In the data rows, 50 means zero.
Each row below has a hidden score, from 0 to 20, with 10 about the middle. What is it? The score is a weighted sum of the row's numbers plus the product of two more (or one squared), each taken from its middle value.
44,29,46,64,25,38,35,58,42,23,31,57,42,72,64,47 -> 10
44,31,48,45,45,40,43,27,40,57,45,56,37,45,43,41 -> 7
45,42,39,46,60,57,52,35,32,56,30,63,55,45,39,44 -> 10
47,41,42,52,62,26,49,43,56,51,42,51,50,53,42,46 -> 12
43,55,43,58,79,76,43,54,75,45,44,38,48,51,61,47 -> 8
49,52,45,34,26,56,50,33,45,37,41,34,43,40,40,43 -> 8
40,38,38,55,75,63,51,54,62,58,35,35,61,66,53,40 -> 9
35,36,44,47,69,41,31,31,53,42,31,34,54,49,46,48 -> 8
81,67,86,42,51,77,68,54,50,74,99,72,56,66,47,65 -> 13
43,49,50,50,50,56,47,53,36,69,46,45,59,56,40,42 -> 10
40,49,41,46,52,63,49,39,57,37,51,57,53,50,56,40 -> 10
80,50,70,36,49,43,63,58,52,33,69,51,43,58,55,75 -> 9
36,25,37,55,55,59,49,39,61,49,42,41,60,47,45,46 -> 10
38,45,39,46,31,31,40,37,43,49,35,51,48,53,44,45 -> 10
38,42,31,60,67,47,39,60,46,53,47,50,64,44,47,55 -> 13
46,39,58,46,30,35,50,63,55,40,65,58,61,71,68,33 -> 13
37,49,50,62,57,42,49,40,58,50,35,43,52,61,41,40 -> 11
41,87,72,49,37,62,50,74,60,89,52,78,56,56,50,66 -> 13
78,53,59,47,54,24,62,52,40,33,63,58,37,59,53,74 -> 11
36,46,48,47,49,46,48,47,30,52,47,52,45,46,39,54 -> 10
42,23,43,47,61,42,46,42,58,45,47,37,46,49,32,40 -> 8
38,54,43,43,25,55,50,69,55,64,40,53,58,58,55,42 -> 9
62,42,55,57,24,39,49,46,44,39,68,44,37,49,45,66 -> 9
46,52,41,56,71,74,46,56,60,50,60,41,37,48,58,50 -> 8
82,42,53,38,80,30,88,41,55,48,51,40,43,70,70,78 -> 11
44,57,47,45,47,62,44,87,41,73,50,54,55,57,50,48 -> 9
55,57,48,54,38,50,45,82,47,70,52,55,60,46,36,58 -> 9
50,58,93,50,58,48,45,47,39,72,70,57,21,27,93,66 -> 10
43,45,40,59,55,69,55,52,56,54,50,50,41,39,50,48 -> 9
42,41,37,57,60,59,52,50,69,37,43,43,57,51,29,50 -> 12
38,51,36,51,53,31,45,54,62,43,33,49,68,56,40,37 -> 12
71,73,58,41,40,38,59,43,52,40,55,54,46,48,54,57 -> 9
48,42,42,50,67,60,48,30,45,26,47,41,51,49,34,40 -> 10
81,43,64,32,43,46,67,66,59,39,81,45,51,37,55,75 -> 9
71,41,70,44,60,34,64,19,44,45,60,36,42,45,62,57 -> 11
44,45,50,40,53,51,39,50,45,37,35,27,55,53,42,38 -> 12
42,64,31,66,53,45,46,51,37,48,32,49,48,61,43,58 -> 15
42,33,45,46,57,43,42,35,31,54,41,39,51,41,41,32 -> 11
41,34,43,59,63,55,36,50,47,55,60,59,61,44,49,54 -> 11
84,59,75,43,36,66,85,53,49,49,75,40,40,42,70,72 -> 15
45,61,52,54,36,46,49,83,47,99,48,49,70,46,46,68 -> 11
37,32,38,54,60,52,39,41,49,45,40,47,46,54,59,35 -> 9
86,33,67,44,81,35,92,42,55,44,69,36,42,67,81,65 -> 13
51,51,52,54,27,41,49,43,52,27,47,42,38,50,50,63 -> 10
40,32,35,57,53,51,47,36,53,39,56,43,52,56,44,39 -> 10
44,45,57,66,36,50,42,50,39,55,40,48,44,40,40,52 -> 9
38,43,53,58,35,55,54,46,29,44,41,59,54,47,39,51 -> 12
44,24,33,70,52,68,42,74,58,73,44,46,64,49,66,42 -> 10
42,52,38,40,56,43,43,50,44,42,51,59,55,43,44,33 -> 10
52,46,52,35,40,41,24,58,52,47,49,52,63,71,58,35 -> 10
49,60,81,54,62,60,53,48,39,54,49,68,37,50,98,68 -> 13
42,49,36,42,59,59,43,38,38,38,41,37,42,46,42,35 -> 8
34,43,36,46,60,56,38,33,53,38,24,42,53,57,47,38 -> 8
54,85,50,51,36,56,55,55,71,83,43,72,46,61,58,53 -> 13
49,51,33,36,46,60,32,37,46,44,54,44,45,44,35,47 -> 6
42,42,33,81,60,50,61,50,13,41,37,42,37,51,36,39 -> 12
47,47,46,44,66,56,45,64,52,63,39,53,58,56,55,47 -> 9
40,36,36,45,50,59,39,23,51,39,45,27,48,56,42,41 -> 6
54,69,47,66,46,48,47,85,58,59,52,68,48,53,62,52 -> 12
42,54,35,51,64,54,37,55,55,53,50,49,39,40,54,38 -> 8
48,55,42,64,36,67,54,76,30,75,39,58,64,59,45,41 -> 14
49,50,59,64,40,62,61,66,41,88,76,46,56,60,47,64 -> 11
44,33,37,57,62,44,39,50,45,45,41,35,54,59,40,44 -> 8
40,51,55,39,32,39,39,42,38,35,47,50,50,53,38,46 -> 9
45,38,46,56,57,56,36,70,70,65,44,47,69,53,47,41 -> 8
45,94,55,40,38,61,44,75,66,81,62,76,46,58,65,59 -> 14
43,50,41,75,54,37,31,56,50,56,60,38,64,64,56,42 -> 11
56,48,74,42,64,55,57,56,39,75,47,62,33,49,99,67 -> 11
51,51,63,65,32,39,35,23,44,40,43,44,46,44,48,44 -> 9
78,28,65,52,28,39,61,39,59,58,56,61,52,36,63,69 -> 9
52,93,66,43,38,52,49,71,82,80,54,79,55,56,52,47 -> 11
50,45,40,41,36,43,36,25,48,41,44,44,63,45,41,43 -> 7
39,41,33,47,49,43,39,43,36,56,29,44,43,45,35,45 -> 7
87,40,67,63,72,40,82,30,62,45,56,53,39,55,72,67 -> 11
44,48,47,51,61,77,47,49,65,43,35,41,54,62,46,35 -> 11
39,39,45,57,64,47,50,36,46,36,34,40,41,62,42,41 -> 9
48,45,43,45,45,28,46,37,45,58,35,50,48,44,29,45 -> 8
64,55,55,37,46,50,58,71,35,55,62,50,36,52,48,93 -> 11
50,45,60,38,29,42,39,41,57,38,35,49,49,39,52,42 -> 9
40,56,45,55,54,39,59,53,43,37,42,49,54,61,49,49 -> 13
39,48,49,50,52,49,46,64,58,48,53,48,59,56,65,45 -> 10
45,63,42,29,24,44,36,36,42,52,44,46,50,50,37,38 -> 6
40,50,34,49,52,50,47,46,45,44,32,43,46,50,42,45 -> 9
38,46,45,60,61,75,44,53,49,41,45,52,47,36,61,50 -> 10
33,58,48,44,46,57,59,58,44,66,49,51,53,62,39,37 -> 10
37,49,35,36,51,68,31,69,66,51,48,44,54,61,50,34 -> 6
